One turn or mirror swaps these rows in pairs. Which row does each one swap with?
j872: [-10   4  -4   3   7  -7   0   1  -9  -3  -7  -1  -7   2   0  11   2  -1
  10  -4  -9  -6   3   0 -10  10   2  -8 -14]
j873: [ -1   0  10   5   2   4  13   8   8   3   1   3 -10   0   3   0  -1   2
   6  -2  -9  -6 -21   3   4  -5  -8  -1   1]
j950: [-13   3  -1   0  -1   9   7   7  -6  -6  -7  -7   4  -6  -5  -4  -1  -5
   4   2  -6  -7 -13   0  -3   4   7  -3 -16]
j555: [ -8   6 -10   1  -1  -7   6   8  -5  -2  -6   0  -7  11   0   8   3   0
   6  -4  -4  -3  13   4  -5   7   2  -6  -8]
j635: [  8   7  17   0   1   5   6 -14   4   1  -1   6  -9   4  -1  13  -3   1
   7  -3  -5   3  -6  -8  -1   1  -7   1   4]
j5: [ -1   3  -2  -5   1  11   4  -6   4  -5  -5  -1  13  -6 -10  -5  -1  -1
   4   0  -2 -17   8  -6  -5   3   5   6   0]
j183: [ -1   2  15   1   9   9   4   1  11   1  -2   2   8   3   1  -5  -3   2
   0   0   0 -16   6  -8   3  -2  -6  11  -2]
j511: [  3  -2  10   1  10  14 -11  -9  13   2   0   6  -2  -1   0  -2  -5   1
   2  -1  -8   1 -11  -6   5  -5  -7  -1   2]
j588: [-13  -2 -16   2  -5   3  -5  -1  -5  -3  -6  -4  -3  -6  -2  10  -2  -1
   2  -2  -2   0   2   0  -5   5   1  -1 -15]
j865: [  4   2   2   0   3  -4  15   0   7   3   1   5  -3   1  -1   5   2   4
   9  -5  -6 -19   7  -1  -5   0  -6   6  10]
j757: [ -7   6   9   3   8  -3  10   6  -1  -1  -5   0   4   4   1   3   2   0
   5  -2   0 -20  13  -5  -4   6  -2   7 -10]
j223: [  5  -2  -4   4   6   7  -1   6  13   5   2   7 -12  13   0 -11  -1   5
   4  -4  -7   5  -1   0   8  -5  -8  -1   3]
j241: [  0  -7  -3   4  -2   7  -5  -3  13   7   2   6 -10  -3   4   8  -5   5
   1  -2  -4   3  -8   1   6  -7 -13   2   3]
j613: [  3  -1   9   5   3  -5  15   8   6   4  -2   5 -17   7   5   8   1   4
   7  -6  -5   3  -5   2  -6   1  -7  -4   4]
j783: [-1  3 -2  0  4 -4 24  7 -3  0 -3  4  0  4 -1  9  2 -1  8 -4 -4 14 -3  4
 -3  5 -2 -6 -5]
j4: [ -2   9   7  -2  -2   7   3 -14  -8  -7  -8  -2  -1   0  -7  12  -1  -4
   6  -1  -3   2   1 -10  -8  10   5  -2 -10]
j565: [ 3  0  2 -2  2 18 -7 -3 16  2 -1  5  1  6 -2 -7 -4  1 -3  1 -2  3  0 -2
  9 -7 -4  2  5]
j160: [ -6   1   1  -2   0  19  -1  -2   2  -7 -11  -5   7  -4  -8  -7  -4  -5
  -1   2   0   7  -3  -6  -6   5   8  -3 -11]
j845: [ -7   3 -16   2   3   4  -2   7  -4  -4  -6  -1  -3   9  -5  -9   1   0
   5  -3  -5   2   9  -1  -1   6   6  -5 -14]
j246: [ 2  0  2 -4  5 15 12 -2  7 -2 -3  3 12 -2 -6 -4 -3 -3  1  0 -2 18 -9 -2
  3 -1 -1 -2 -3]

j5 swaps with j865
j511 swaps with j872
j246 swaps with j783
j635 swaps with j4
j241 swaps with j588

